Rotation paths and how fast each direction turns (deg/step)
Each turn is a multiple of 5 degrees from 10 to 175, or 0.
Each row of a path follows its step; steps can be skipped.
Rotation 1:
step 0: [-14.6  -3.1  14.3  -8.8  -2.2  -1.2  -2.1 -19.0   9.8   3.2  -9.3   7.4
  -4.7   9.1  20.7 -15.2 -11.3  12.3   7.0   2.2  -3.7  32.1  -9.6   7.9
   3.6 -12.3  -6.7   4.1  18.2  34.5 -17.9]
step 1: [ 12.4   1.4 -12.7  -2.0  -3.6   3.4   6.0 -17.6  12.4  -0.4   1.9  -7.0
  24.2   9.0 -16.8 -18.5  28.8 -15.6  14.7   2.0  -0.6  -1.3 -10.8 -11.7
   7.9 -13.0  24.0  -1.9  -9.7  -3.6  29.0]
step 2: [ -6.4  17.2  -4.5  -5.2   6.7  -1.1 -10.9  -8.9  16.4  17.9 -11.1  -8.0
 -12.9 -20.5   9.8 -24.3  -1.1  24.4  -9.5   7.4  -7.7 -14.2   6.1 -19.6
  -4.8  10.6  -7.9 -11.0 -10.4 -10.9 -27.8]
step 3: [-16.7 -16.5   5.9   4.6   9.2   8.8  10.8  -4.9   2.5  19.4  12.8   7.3
  17.8   3.2   6.1   3.5  15.6  -1.7  -1.4 -32.1   6.7  17.8  11.8  13.0
   1.2  19.7  18.9  11.6 -10.3  24.6  -3.1]
step 6: [ 12.2   2.1   0.8   5.2 -12.8   5.0  17.4   9.9  15.3  -7.1  -2.0  -6.2
  16.4   2.9  13.2  -8.7  23.7   2.5   1.6  -4.8 -20.0  18.6 -28.3  -3.8
  -1.6  -2.1   8.5 -20.6 -11.6  26.2 -19.7]
step 7: [-16.1  10.5   1.7 -27.9   8.9  -3.2 -21.6 -17.2   3.4  -0.1  -7.6  -9.0
  12.2  18.7 -21.4 -20.6   2.8   3.2  -5.5 -14.6  -7.0 -14.0  20.7  -9.5
  -4.9  -0.9  24.0  -4.4   4.5 -13.4  -1.1]
step 8: [-11.1   3.6  24.0  21.8  -0.3  11.2  12.8  -8.1  -9.2  20.0  -2.5   9.6
  -6.8 -27.1   1.0 -24.2  13.4   8.4  16.4  10.5   3.0  15.3  -1.3  -1.1
   2.6  22.2  -2.5  16.6  -7.5  -6.3 -11.3]
step 9: [ -4.5 -12.3 -21.9  -6.6  14.0   2.4 -11.0 -17.8   8.5  14.6 -14.1  -7.5
  11.5   9.7  26.2  11.9  10.9  -1.4   7.0 -10.8 -12.7  16.2   0.7  -8.0
  21.4  -7.7   1.5  -2.6  21.5  25.2   6.3]
step 10: [ -7.3   2.6 -19.7   2.3   3.7   8.3   2.7 -24.0   9.9  -7.3  13.4  -9.4
   6.2  11.5  -3.1 -28.2  -0.6  -7.1  17.7   4.5  14.7 -19.6 -19.6   5.7
 -12.6  -7.9   1.9   4.5 -30.8 -16.8  -5.1]
Speeds:
[-4.1  2.2  6.5  0.4 -1.3  3.5 -1.7  7.9 -6.2  4.9  9.4  6.0  9.4 -6.7
  2.3 -3.3 -5.5  0.6  2.4  4.1 -3.4 -2.3 -5.6  0.6  5.7 -1.0  3.4 -1.6
 -5.4 11.1  9.4]
140
[ 1.7  0.6  5.6 13.2 -9.8  5.7  7.5 -2.0  0.9  4.3  0.3 -5.3  6.8 -2.4
 -5.9 10.0  1.1  1.0  9.5 -3.5  2.0  1.1 -0.5 -6.1 -3.3 -5.3  0.4 -3.5
 -3.6 -4.7 -1.6]
155
[ -5.6   4.0   7.1   4.1  -4.4   4.0  -4.7  -1.3   2.4  -3.2  -3.2 -11.4
  -5.1   0.1  -4.7  -1.4  -1.0  -1.7  -6.0   2.5  13.1  -0.9  -0.6  -0.3
   7.2   8.3  -6.7   1.2  -3.6   9.6  -1.0]
130
[ -4.8   3.6   1.8  -6.4  -3.5   4.6  -6.4   0.6   5.2   7.6  -4.5  -6.2
   1.3   1.3   5.2   3.3 -10.6   7.7  -2.3   0.3  -5.5   0.2   8.3  -0.3
   0.7  -9.0  -5.2  -7.6   9.3   1.3  -0.5]
160
[ -5.7  -4.9   4.3   1.3  -0.3   8.2   1.5  -7.4 -11.4  -0.7  -0.8   4.4
   3.0  -2.0  -0.9   2.1  -2.6  -1.1   0.4  -5.1  -3.2   0.8  -2.6   2.1
   6.6   8.1  -5.3   7.2  15.1  -5.0  -0.9]
80
[ -0.2   6.8  -2.8  -1.9   1.4   4.4  -2.2  -4.7  -3.8   1.4 -15.2   6.2
  11.0   4.3  -3.7   4.5   4.6  -4.1  -2.2   4.7   2.8  -7.8  -2.7   9.2
  -6.5  -1.2  -1.5  -3.3  -2.2   2.8   2.6]
125
[ -3.8  -5.5   0.2  -2.2  11.4  -1.6   0.3   3.5   3.6  -4.0  -1.9 -12.2
   3.4  -1.1  -9.8   0.3  -1.9  -4.0   5.7   1.1  -9.1 -13.3  -3.3  -5.4
  -0.6  -2.1  -2.2   4.4   1.6   1.1   1.8]
130
[ 7.7  3.5 -6.3  2.2 -3.3 -3.1  3.6  6.0  0.3 12.1 -3.4 -0.7  0.7 -4.7
 -7.7 -2.3  3.9  2.6 -2.4 12.9 -0.5 -0.9  4.4  0.2 10.9  1.0 -0.6  7.8
  5.1 -4.4  0.3]
110
Rotation 2:
step 1: [ 12.8  -7.3   5.1   8.9 -11.7  15.6  18.4 -10.8  32.1  40.3 -27.7  11.7
  -0.8 -11.9  -7.7 -15.5   3.7  -7.2  15.2 -13.1  -1.6  14.4  13.5  10.8
  -6.4 -39.7   1.7 -10.5   9.1  13.0   2.6]
step 2: [ 13.7 -15.9 -15.8  22.5  20.2  -2.1  19.0  -5.0  21.4   2.2 -10.7  13.5
   3.5   3.0  11.7 -14.6  18.3   2.9   7.3  -8.1 -17.3 -50.2  13.1   1.0
   0.7  10.0 -20.4   0.6 -15.7   4.2 -28.1]
step 3: [ 13.1 -19.6  11.9  21.7 -16.2  -6.2  20.7   6.9  -1.6  -9.5  -5.3   7.1
   4.1  10.0  30.2  18.0  14.4   0.3 -16.1 -11.3   6.8  20.7  18.6   4.3
   4.3 -17.6  -1.6 -25.8  23.2   3.0 -41.5]
step 5: [ -5.2 -17.3   0.2  31.0 -12.9   4.3  22.9  18.6 -11.5   3.2   3.6  -8.9
  16.6   8.0  16.2  -2.3   4.9 -16.2  16.5 -22.3  -7.2 -26.3  -3.1  15.8
 -23.5 -22.9 -22.7   7.6  25.5  16.5  17.2]
step 6: [ 14.4  13.2  26.1 -23.1   2.2  16.7  26.3   2.9  -3.4  11.3  -7.2  16.1
  14.9  -2.7  19.4   7.9  21.9  -3.8  -0.6 -27.4 -21.4  -7.2   4.9 -23.2
 -25.8 -21.1 -10.5 -12.5 -19.4 -16.6 -14.7]
step 7: [ -2.7 -11.8  28.5  20.3  18.3   8.3  25.0  -0.7  14.7  -3.8  19.6  -6.0
  14.9 -17.4  24.1  -7.1   6.9  -4.9   3.2  10.3 -36.0  -2.8 -18.1  14.5
  23.0   9.0 -11.1 -10.1  24.4 -22.7  -9.3]
step 8: [-12.1   7.3   6.6 -15.8   8.5   0.2  35.3   9.5  35.9  -1.7 -15.0 -12.2
   9.9   5.7  -1.6   1.1  -4.2   7.7 -10.7 -19.7   1.5  23.2   1.2  36.6
 -11.1 -32.3 -25.7  -2.7   7.2  10.5  -4.1]
step 9: [ 14.1  21.9   1.2  14.3 -11.5  -2.8   9.6   2.4  24.3  20.7 -17.4   2.4
  10.7 -15.2  17.3 -26.1 -13.4 -28.8 -24.3   8.2 -28.7 -32.3   6.3   6.1
 -17.1   2.1 -14.8  -6.4  -4.2   9.1  -7.5]
step 10: [ 10.6 -33.6   4.8   2.0 -15.6  -0.8  21.0  20.9   2.0  -2.1 -10.2  -7.9
  -8.7 -12.3   6.7 -21.5  25.1  -2.6   1.1   9.5  -6.8  -0.6   3.3   7.4
 -14.6 -29.2  -4.0  18.7   8.4 -19.0 -46.7]
Speeds:
[ 3.3  7.2  2.3 -7.6 -2.1  2.4 -5.7 -8.0  3.1  6.8 -3.0  8.7 -0.7 -5.8
  3.0  7.2 -4.6 -3.3 -8.3 -5.3 -1.4  1.6  5.9 -2.3 -4.4 -4.0  8.7 -9.2
  4.6 -1.5  3.1]
140
[ -0.8  -0.4   1.4  -7.4  -1.8   4.5  -3.1 -15.4   3.9   0.4  -0.8  -1.6
   4.8   7.7  -3.2  -4.0   1.0  -3.2  -2.1  -1.9  -4.0   5.1  -0.8  -7.7
  -0.3   2.6 -10.3   1.6 -12.6   3.3  -2.8]
155
[ -1.9   1.2   2.1   0.8  -3.3   0.4  -1.6   4.7   7.7  -8.6  -2.9   0.9
  -0.4   3.0   8.5   6.3  -3.3   0.4 -10.7   1.7   3.6   9.4  -5.2   9.7
   5.0   7.7  -3.7  -1.9  -2.3   7.4   7.0]
85
[  2.7  -3.6  -4.8   2.2  -1.0  -5.8  -6.0  -4.6   4.9 -10.5  -1.4  -0.1
  11.7  -5.9   3.6  -4.0  -4.9   2.4   1.4   2.5  -6.0  -8.0   1.2  -6.0
  -1.2   8.5  -3.6  -1.9   8.5  -4.2   6.2]
155
[  7.9  -1.2   1.7  -2.1 -10.1   6.9 -12.2   6.5  -2.1   3.6   4.3  -1.7
  -4.1  -0.4  -0.8   4.6   7.9   3.2  -3.6   2.9  -4.0  -1.4  -0.8  -1.9
  -5.0  -3.2  -9.4   9.1   4.8  -1.0   6.0]
65
Rotation 3:
step 0: [  4.8  -1.0  -5.1  12.5   7.5 -20.4   8.3 -11.6 -15.5  -7.1  -5.1 -33.4
  12.6  10.7   3.4 -18.2   3.2 -10.3   9.5  16.9  22.0  16.6 -10.8  13.2
   8.3  -5.2 -22.1  14.3 -15.4 -13.7 -18.2]
step 1: [  7.1 -16.6   7.8  -2.0  -4.3 -14.6  15.5  -0.6 -13.9 -10.4   8.3 -18.9
  -9.6   4.5   0.4 -19.5  -1.9 -10.8  -6.0  16.3  16.0   1.7   2.0   8.6
  -3.5 -22.7 -18.7   9.7 -41.1  -5.7 -22.3]
step 2: [ 12.0   6.1  24.2   3.5   2.5 -12.4   1.9   7.2 -20.4   1.2  17.0  -2.3
 -16.8  -0.9   4.1 -11.8  11.6   3.2   5.4   8.6  26.5  -8.9  18.2  -1.5
  -4.0 -28.9  -8.3  15.3 -36.0   4.0   2.5]
step 3: [  9.6  -1.7   9.9  -1.2  -6.6 -13.2  -1.0   3.1 -32.6   5.2  16.9   7.1
 -13.5   8.4  16.8   6.4   2.5  -0.5  16.1  15.8  39.7 -11.6   7.0  -4.1
   9.5 -18.7 -11.4  -7.8  -8.9   7.6  24.3]
step 4: [  5.4 -25.5 -24.5   0.9   5.1  -5.1   5.9  -3.3 -10.1  -0.7  15.9   6.9
  -7.1   1.9   6.9  23.1   8.1   1.3  -4.0  10.4  38.6  -8.9  13.3   8.8
  13.8 -24.9 -10.4  -8.9   2.3  10.3  22.9]
step 6: [  1.0 -18.8 -19.0  -1.1  -6.1  -3.6  11.1 -18.9  -0.6   5.5   3.0 -11.2
  -3.5   5.6   0.4  -3.4  29.8 -13.5  14.8  30.3   3.7 -10.2   2.8   8.8
  39.7   6.7 -10.6  13.7  -4.7 -15.7  -5.9]
step 8: [ -6.0  -2.7  13.7  -1.8   3.0   6.3   4.2  -3.3 -15.8  22.1   2.7 -39.1
  -4.5   5.5  -2.4  -2.9  31.5  14.4  26.0   7.6  19.1  -9.7  10.3  -1.3
 -12.4   7.6  -6.2  18.7 -14.3   8.1   0.2]
step 9: [-13.5 -12.1  -2.8  -8.6 -12.2   4.3  -3.3   3.4 -27.2  10.3  10.7 -44.9
   5.1  10.0   7.3   3.6   2.0  12.2  16.0  15.4  26.9   5.3  -5.8   1.9
 -11.6   2.1 -18.0  -4.7 -11.7   9.4  10.7]
step 10: [-13.5 -11.9 -18.9  -2.0  -5.8   3.0 -11.0  11.4  -9.1  -0.4  21.6 -33.0
  10.4  -7.0   4.8   9.0   2.2  14.6 -13.8  13.3  19.3  16.6   6.4   8.0
  -6.6 -27.5 -19.5   0.9 -22.7   9.3   6.4]
Speeds:
[ -1.6  -5.6   1.4   3.5   4.6   3.6   7.7 -10.4  -7.1   4.1  -6.0  -2.5
   7.5   1.1  -3.2 -12.7   7.3   5.3  -3.4  -1.2  -0.9   4.3  -2.0  -1.0
  -3.8   9.5   2.4  -3.8  -4.7  -0.8  -4.2]
45
[  2.5  -2.0  -8.8 -10.6  -8.2  -0.2  -1.9   8.0   0.4   5.5   2.2  -4.0
   2.2  -5.6   9.4   2.0   7.1   4.8   3.0  -5.3  -4.1  10.5   4.4  -4.6
  -1.7   6.2   5.0   0.7  -0.9  -2.6  -1.9]
20
[ 12.3   0.9   3.4  -3.8   1.6   1.7   1.2  -8.8   0.6  -7.9   3.2  11.0
   3.3   0.2   4.3   2.7   0.9   1.2   2.2  -3.6   5.0   6.6  -1.5 -10.3
   4.1  -7.3  -0.4  -6.2  -7.7   2.0  -2.3]
35
[-8.6  0.8 -0.8 -1.1 -5.4  9.9 -3.6 -4.4  5.1 -1.7 10.3 -2.5  4.3  2.2
 -8.9  6.8  9.0  5.9  6.5  6.8 -6.2 -3.9 -3.7 -3.5 -0.9  0.0 -1.5 -5.7
 -2.3  4.1  1.3]
20
[  3.2   0.8  -0.9  -0.9   4.5  -1.6  -5.6 -10.2  -1.6   0.4   3.1  -2.6
  -0.9 -12.5   8.5  -1.9  -0.6   2.7   0.2   2.5  -6.1   2.4   0.4  13.3
  -0.7  -2.2  -2.4  -8.1   5.4   8.6   5.9]
60
